One turn moves each row of this set onto another row. After a few examples, where does it send each row asked below?
fabu: [-15  12  -4  -9  17  19   3 -12  23   9  20   7   8  -2 -11  27  16   1
  36   3  11   5  11   0 -15   6 -19  -7  12 -16  -5]
buga: [ 12   6  -5 -16   3  18   1  -6  19 -20   8   7  -3  -4 -19  13   8   3
  66   0   9 -10 -14   2 -18   0  -1  -7   6  -8  -6]
num: [  1   2   2 -19   4   5   6  -4  24  -9   1   9  -8  -9 -12 -24 -17   0
  38  -4  13  -8 -13 -11 -19  -6 -47 -23   1  -3  -9]
bef: [-19  11  -2 -11   9  14   7  -7  21   9  22   6   2  -7  -5  29  21   9
  28   6  11   6   2  -1 -12  -3 -27 -10   2 -13  -7]
kazel: [-11   3  -3 -11   4   7  -1   2  20  21  -8  22  -4 -11  -8  19   9   4
  21   2   4  -5   7   1  -7   4 -37  -1  17 -20  15]
bovap: [-18  34  -6 -14   3  15   3 -10  49  -8 -11  14 -15  -4 -12  -8   3   7
  -7   0  10 -12  -2 -13 -22  -7 -24 -22   5  -8  -7]
Lape: [-12   1  -5 -18   2  -1   0   0  19  18  -7  21  -6 -11  -4  16   8   1
  26   1   8  -1   5   6 -15  -9 -38   2  16 -26  10]
Ropum: [  1   8   5  -9   7  18  -3  -6  26  -8   0  11  -5  -3 -17 -19 -22   7
  31  -8  12 -11 -10 -11 -10  15 -40 -28   8   1   0]
vobi: [ 14  18   5  -9   5   1  -4  -9  20  -9 -17  10 -15 -18 -15  -6  10  -2
 -12  -1   4 -15   9   0 -16 -18   3  -1   9  -7   0]
sosar: [-19  13  -1  -7  13  18   1 -11  21   8  23   6   3  -5  -8  29  16   9
  29   2  13   6   5   1 -12   3 -22  -8   9 -15  -4]
rut: [ -4  -2  -1 -13   5  15   5  -5  17  -1   1   5 -16  -3  -5 -42   8  -2
  22   0  12 -16 -19 -23 -20  -8   6 -11   2 -12  -3]
nuruk: [  7  10   1  -9  -4  23  -2  -1  18 -20  11   7 -10  -7 -18  20   9  20
  48  -1   8 -12 -23  -1  -5   6  -7 -14  -1  -1   0]
Ser: [ 17   4   1 -12   2   7  10  -8  14  -9 -12  15   7  -1 -15  13  -8   0
  15   6  20  -5  -9   2 -18   0  29 -13  11 -16 -10]
mefi: [-16  35  -8 -14   9  18  -3 -16  50 -10  -9  15 -11   2 -15 -10  -4   2
  -1  -4  14  -9   4  -8 -26  -1 -16 -19  15 -15  -6]
Komo: [ 19  16  -1 -17   3  -1   2  -9  20 -12 -23  17  -4  -4 -13  -8  17  -4
  -6   2   2  -9  12   2 -23 -18   6 -11   3  -7  -9]
nasik: [-15   8  -5 -14  11  13  12  -6  22  10  18   8   6  -5  -6  27  25   2
  35   9   8   6   6  -3 -16  -5 -27 -11   1 -12 -10]
Bopiv: [ -1   0  -2 -11   6  22   3  -7  18  -3  -3  10  -8   9  -8 -40   8   2
  21   0  11 -14 -16 -21 -19   5  11 -20   3 -10  -3]
notu: [ 10  10  -2 -12   1  23  -4  -6  18 -22  10   9  -4   0 -19  16   5  14
  57  -3  11  -9 -17   3 -11   8   0 -12   5  -7  -2]
tib: [ 12   1   7  -6  -3   8  18   4  15   0 -11   9  -5 -23 -15  19   0   2
   5  11  11 -17 -16 -12  -5  -4  14  -9   4  -1  -3]
maton: [ -6   4  -9 -19   2   6   1  -2  19  15 -13  31   9  10  -6  17  11   6
  26   2   6   4   9   9 -16   6 -30 -14  14 -25   5]
fip: [-13   8  -7 -13  16  16  10  -9  23  10  17   8  11  -2 -10  26  22  -4
  40   7   8   5  11  -1 -18   1 -22  -9   7 -13  -9]
niri: [ -3   1   0  -7   6  24   2  -5  18   0  -1   7 -12   2  -9 -39   7   4
  17   0  10 -18 -17 -24 -14   6   8 -17   3  -7   2]
gotad: [ 11   3  -4 -17  -1  15   7   0  19 -17   8   5  -7 -14 -17  13  14   2
  64   3   5 -13 -17  -3 -15  -7  -9  -6   0  -2  -6]
meler: [ 17  -2   0 -16   3  -1  16  -5  14  -6 -12  10   3 -13 -14  10  -5 -12
  23   8  18  -8  -8  -2 -23 -13  23  -3  11 -16 -12]
mur: [ -2  -2  -4 -15   5  17   5  -7  17  -3  -2   9 -10   6  -6 -43   8  -2
  24   0  13 -13 -17 -21 -23  -4   9 -16   2 -13  -5]
Letos: [  5   3  -1 -21   7   9   5  -7  25 -11  -3  13   1   2 -14 -25 -17  -3
  43  -5  13  -5  -8  -8 -23   1 -41 -27   3  -4 -11]
Laseg: [-15  28 -10 -19   4  11  12  -7  51  -4 -14  13 -13  -9 -12 -11  10  -4
   1   5   4 -14   0 -18 -25 -14 -29 -20   2  -5 -11]
Mig: [ 14  -3   3 -12   0   0  21   2  15  -1 -11   6  -5 -26 -14  13   0 -10
  17  12  13 -16 -12 -10 -15 -16  14   0   7  -8  -7]
Sog: [ -5  -1   1  -9   5  20   3  -4  18   1   1   4 -17  -4  -7 -40   7   1
  17   0  10 -19 -19 -26 -15  -2   5 -12   3  -8   2]
Tiva: [ -8   5  -5 -12   4  12   0   1  21  19 -12  28   4   2  -9  20  10   8
  21   2   2  -2   9   3  -8  12 -32 -11  16 -19  13]
lag: [  5   7   1 -15   9  17   0  -9  26 -10  -3  15   3   6 -18 -22 -20   2
  39  -7  13  -7  -6  -9 -17  14 -36 -30   8  -2  -6]
Dunit: [ -8   1  -9 -22   1  -2   2  -2  18  14 -10  27   2   2  -3  14  10   2
  29   1   9   6   6  10 -20  -8 -33  -5  14 -30   3]
mor: [  7   6   0 -13  -5  18   6   3  18 -16  10   4 -11 -16 -16  17  14  12
  53   3   4 -15 -23  -5  -7  -3 -12 -10  -4   2  -2]
kifol: [-11  27 -13 -21  11  12  11 -11  52  -4 -16  13  -8  -7 -15 -15   7 -16
  12   4   5 -14   8 -16 -32 -13 -23 -15  10  -9 -12]
Mit: [ 15  16   2 -15   2  -4  -1  -8  19 -11 -18  12 -12 -12 -12  -8  14  -2
  -9   0   5 -11   8   2 -21 -25   3  -4   4  -9  -7]
Pek: [ 17  19   3  -7   8   7  -4  -9  22  -8 -21  13  -9 -12 -19  -5  11  -3
 -10  -1   0 -17  14  -1 -14  -8   7  -5  11  -3   2]
kov: [ -2   6   6 -12   4  11   1  -3  24  -7   3   7 -11 -12 -14 -20 -21   6
  31  -7  13 -11 -14 -13 -11   3 -47 -23   4   0  -2]
leli: [-12  31 -12 -18  14  16   2 -17  51  -8 -13  15  -6   0 -17 -14  -1 -12
  11  -2  11 -11  11 -10 -33  -5 -15 -14  17 -15  -9]
nilak: [ 14   5   6  -5  -1  12  11  -1  14  -6 -12  14   2  -7 -16  19  -5   9
   3   7  16 -11 -14  -5  -7   6  23 -16   7  -7  -4]
sot: [ 21  18   0 -12   7   6   0  -9  22 -10 -25  17  -2  -3 -18  -7  15  -4
  -7   2   0 -13  15   0 -19  -8   8 -12   7  -3  -4]

sosar moves to fabu
notu moves to buga
Now find these:
Sog moves to niri
nilak moves to Ser
kifol moves to Laseg
num moves to kov
Lape moves to kazel
Mit moves to vobi

One turn moves each row of this set onto another row. After a few examples, where does it send each row asked below?
rup: [ -8   8   4  -7  16 -14 -14 -31 -29   3   3  -6   9 -12   4   7   0   9
 -17  17   7  -3  -8  12 -22]
dus: [-20  16   7  -5  24 -17 -13 -27 -25  10   4  -5   8 -16   0   1   4   5
 -23  24  13  -2  -8   7 -19]
Somam: [ -7  -9   0  20  22   6 -32 -13 -18 -15 -27   0  13  -4 -19  -1   0   2
 -24  34  -4 -16 -15  -4   1]
ril: [-12  -6   1  21  25   5 -31 -13 -17 -13 -27   0  12  -5 -21  -3   1   1
 -27  37  -2 -16 -15  -5   2]
rotut: [-18   4   4  13  19 -11 -19 -26 -30   9  -6   3  12  -8 -10   4   4   2
 -23  19   6 -15 -22  12  -9]
Ran: [-17  -3   0 -18  30  -8 -41  -6   3 -26 -11   9   7   0 -13  -6  12 -31
 -38  19   2   9  -4 -28  -4]
lamub: [ 11   0 -10 -20  10 -21 -28 -11   1 -34  -5   3  16  13  -6  14 -12 -15
 -27  10   7   4  -1 -22  -9]
rud: [-11   6   7  -8  18 -14 -16 -29 -29   3   2  -9   7 -13   7   8   2   8
 -18  16   2   0  -8  13 -21]
Sonug: [-21  -2   5 -19  29 -21 -32   1  11 -26  -5  -8   8   6  -5  12  -4 -20
 -40  18  -5  16   1 -22  -4]
rivu: [-22  11   4 -23  24 -37 -29   1  10 -13   1  -4   5   2  -9   4  -8 -18
 -37  28   5   8   6 -14 -17]
Lanol: [-23   8  10  -7  25 -15 -15 -25 -25   7   2 -10   5 -15   5   5   5   6
 -24  20   2   2  -7  11 -19]
Dinif: [-16  14  -4 -15  27 -27 -25  -2  11 -19  -1   4  13   6 -15   1  -6 -21
 -40  26  17   7  -1 -31  -2]
Seb: [  4  -7  -4 -21  14 -19 -31  -7   2 -36  -6  -4  13  12  -2  18 -10 -16
 -28   9  -4  10   0 -18  -9]
leka: [ -6   5  -8 -17  23 -10 -38 -11   0 -26 -10  18  12   2 -18 -10   9 -30
 -34  20  14   2  -6 -31  -6]
pobi: [ -9  13   3  -7  17 -16 -12 -30 -28   6   3  -3   9 -13   2   4   2   8
 -18  19  12  -5  -9   9 -21]
nibi: [-21  -1   8  12  21  -8 -22 -24 -30   7  -8  -2  10  -9  -6   8   6   2
 -24  17  -2 -11 -21  16  -9]
Rami: [-18  -3   6  12  18  -8 -21 -26 -32   6  -8  -1  11  -8  -6   8   4   3
 -23  16  -1 -12 -21  16 -10]
goro: [ -3  14 -10 -15  20 -27 -24  -8   7 -22  -1   9  17   9 -16   2  -9 -20
 -35  23  22   2  -2 -31  -4]
Liva: [ -9  -7   3 -21  21 -18 -33  -2   6 -32  -6  -8   9  10  -1  17  -7 -17
 -34  12  -9  14   1 -18  -7]
roguv: [-14  -8   1 -20  27  -5 -43  -6   1 -31 -13   6   7   2  -9  -2  11 -29
 -36  14  -5  11  -4 -25  -6]
tev: [-24   0   9  13  23  -8 -21 -23 -29   8  -7  -1  10  -9  -8   6   6   1
 -26  18  -1 -11 -21  15  -8]
sar: [-18   6   9  -8  22 -13 -16 -27 -27   4   2 -11   6 -14   7   8   4   7
 -21  18   0   2  -7  13 -20]
galem: [  2 -10  -6 -21  16  -5 -42 -12  -5 -36 -13  10  11   5  -9   0   7 -26
 -29   9  -2   5  -5 -23  -9]
Zinog: [ -8  -6   0  20  22   5 -31 -13 -18 -13 -27   1  14  -4 -21  -2   0   1
 -25  36   0 -18 -15  -5   1]
Sebu: [-19   4   7 -26  22 -34 -32   1   9 -18  -1  -8   3   3  -4  10  -9 -17
 -35  24  -4  11   8 -10 -19]
fozal: [-11  -1   4 -27  16 -32 -33  -1   5 -23  -2  -9   4   5  -2  14 -11 -15
 -30  18  -8  10   8  -7 -21]
sed: [-13  16   4  -5  20 -17 -12 -29 -27   8   4  -3  10 -14   1   1   3   7
 -21  22  15  -4  -9   7 -20]
Dutu: [-13  -7   2  20  25   6 -32 -12 -16 -13 -27  -1  12  -5 -20  -2   1   1
 -27  36  -3 -16 -15  -5   2]
zuku: [  9   9 -13 -17  12 -24 -25 -12   3 -29  -2   8  18  12 -12   7 -12 -17
 -30  17  17   1  -2 -27  -7]
Potak: [  6  -4 -10 -20  15  -7 -40 -14  -5 -34 -12  15  13   5 -13  -3   6 -27
 -28  11   6   2  -5 -26  -9]
neni: [  0  -1   0 -28  10 -32 -31  -6   2 -26  -2  -5   7   8  -2  15 -14 -13
 -25  15  -5   6   7  -7 -22]
bapen: [-24  13   9  -6  26 -17 -14 -26 -23  10   3  -8   6 -16   2   3   5   5
 -24  23   8   1  -8   9 -18]
Bil: [-15  17  -1 -23  20 -39 -26  -3   9 -12   2   2   7   3 -13   1 -10 -18
 -35  30  14   3   6 -17 -17]
Pegen: [-15   2   4  12  17  -9 -19 -27 -32   7  -7   3  12  -8  -9   6   4   3
 -23  18   5 -15 -22  14  -9]
genaf: [-15  -1   5  12  17  -8 -20 -27 -33   6  -8   1  12  -7  -7   8   3   3
 -22  16   2 -13 -21  15 -10]
mikar: [-24   2   8  13  23 -10 -20 -23 -29  10  -7   0  10 -10  -9   5   6   1
 -26  20   3 -12 -21  13  -7]
vubeg: [-14   3  -4 -16  28 -10 -39  -8   3 -24 -10  13  10   1 -17  -9  12 -31
 -37  21  10   6  -5 -31  -4]
Zole: [ -9  -9   2  20  23   6 -32 -12 -17 -15 -27  -1  13  -4 -19   0   0   2
 -25  35  -4 -16 -15  -3   1]
fus: [ -7  -7  -1  20  22   5 -31 -14 -19 -15 -27   1  13  -4 -20  -1   0   2
 -24  35  -1 -17 -15  -5   1]
vube: [  2   2 -11 -18  17  -9 -38 -14  -3 -30 -11  18  14   4 -16  -7   7 -28
 -30  16  13   0  -6 -30  -7]
kidoz: [-22   5   5  13  21 -10 -19 -25 -30  11  -6   3  11  -9 -10   3   6   1
 -25  20   6 -13 -22  12  -8]
Kod: [  7   5  -6 -27   6 -34 -29  -9   0 -24  -1   1  10   9  -6  12 -16 -13
 -23  17   5   1   6 -10 -23]
dib: [ -6 -11  -2 -21  21  -5 -43  -8  -2 -35 -13   7   8   4  -8   2   9 -27
 -32  10  -6   9  -4 -23  -8]
surum: [-22   7   2 -16  32 -24 -29   1  13 -20  -3  -3  10   5 -10   6  -4 -22
 -42  24   6  13   0 -27  -3]
mena: [-10  -5   0  21  24   5 -31 -12 -17 -12 -26   1  13  -4 -21  -3   1   1
 -26  37   0 -16 -15  -6   2]
pona: [-11  -8   2  20  24   6 -32 -12 -17 -14 -27  -1  12  -4 -19  -1   1   1
 -26  35  -5 -15 -15  -4   1]
mitu: [ -4  17  -7 -23  14 -39 -25  -6   6 -14   2   6  11   5 -13   2 -13 -17
 -30  27  17  -1   5 -17 -19]
fud: [  5  12  -9 -25   8 -37 -26  -9   2 -20   1   5  12   7 -10   6 -16 -14
 -25  22  13  -2   5 -14 -22]

vubeg moves to leka
Bil moves to mitu
Dutu moves to ril
Now find these:
sar moves to Lanol
Rami moves to nibi
zuku moves to lamub

One turn moves each row of this set onto another row. After a few examples, where does it send each row asked below?
vun: [-18  15  25 -13  -7  11  17   5   3   1  22  -9  -2]
navup: [ -1   8  17 -32 -12   2 -13  -9 -15 -11  17  -3 -12]
molug: [  5   9  17 -28 -14   3 -17  -8 -19 -14  14   2 -10]
tof: [ -9  35  18  -6 -11  10   1  10   8  16  -5  -6  -2]
tamab: [ 16  24  18   6  -2   9  -4  13   5  11 -10   6 -15]
Giluk: [ -9  24   6 -13 -18  11  12  21   4   6  16  -4   4]
petes: [  8   2  17 -27  -8   0 -12  -8 -15 -12  15   0 -20]
taru: [ -4  22  21 -10   9   5  -4 -10 -30   5  12 -18  -8]
Fisaz: [  9   0  24   1   5   8  16   7   3  -1  17   2 -23]
basi: [  4   2  17 -30  -8   0 -10  -8 -13 -10  16  -2 -18]
kip: [  1  25  20  -7   8   7  -9  -8 -35   0  10 -12  -5]
lise: [  8  27   5  -2 -20  16  -1  25  -6  -4  10  10   7]
ded: [  3  16  21  -7  15   4  -3  -9 -30   4  11 -16 -16]
gili: [  2  10  16 -31 -14   3 -15  -8 -18 -13  15   0  -9]
viguv: [ 21  13   6   4  -8  11   5  25  -1  -1   9  11 -12]
posul: [ 21  13  23   9  -4  17  -3  11 -13 -13  11  17  -6]
riz: [  1   5  17 -32 -11   0 -10  -9 -14 -10  17  -3 -16]
susaz: [ -3  19  21  -9  13   4  -2 -10 -28   5  12 -18 -13]
Bazik: [  6  22  20  -4  10   7 -11  -8 -36  -1   9 -10  -7]
nagek: [ -3  39  18  -3 -14  12  -6  11   3  11  -7   0   3]
gugi: [ -6  29  24  -5 -17  19  -2   9 -12 -11  16   6  15]
Sanes: [ 14  31  17   6  -7  12  -9  13   0   9 -11   8  -7]
nel: [ 11   4  17 -26  -9   1 -15  -8 -17 -14  14   3 -17]
Podad: [ 21   3  24   8   3  12   6  11  -5  -7  13  12 -19]
rab: [ 15   8   7  -1  -5   8  13  24   5   5  12   5 -17]
beki: [-18  26  24 -12 -15  15   8   6  -4  -4  20  -4  10]
Fiz: [ -3  29   6  -8 -21  14   4  23  -2   1  13   3   9]
Mazu: [ 10  25  23   4 -13  19  -6  11 -16 -15  12  16   8]
Merig: [ -7  28  19  -6  -6   7   5   9  12  19  -4  -8 -10]
vedus: [ -6  15   7 -12 -12   8  17  21   9   8  17  -6  -7]
doku: [  1  22  19  -2  -2   6   6  10  13  18  -6  -5 -17]
Tadef: [  9   7  17 -27 -11   3 -17  -8 -19 -14  14   4 -14]
Zake: [ 10  21  19   3   0   7   2  11  10  15  -8   0 -20]
novi: [  8  19  20  -3  13   6  -8  -7 -34   0   9 -10 -12]
teduz: [ -7   5  25  -8   0   8  20   6   6   3  20  -6 -17]
sek: [  7  16  20  -4  14   4  -5  -8 -32   2  10 -12 -15]
Gego: [  4   9   7  -6  -7   7  18  22   9   8  14  -2 -16]
Rep: [ -3  25  20  -9   8   6  -7  -9 -33   2  11 -16  -5]
vimo: [ 18  21   6   3 -14  14   0  25  -6  -4   8  13  -2]
lavot: [  6  37  18   3 -12  13 -10  12   0   8  -9   5   1]

tof moves to Zake
Bazik moves to taru
Now find these:
Tadef moves to navup
Giluk moves to rab
Mazu moves to vun

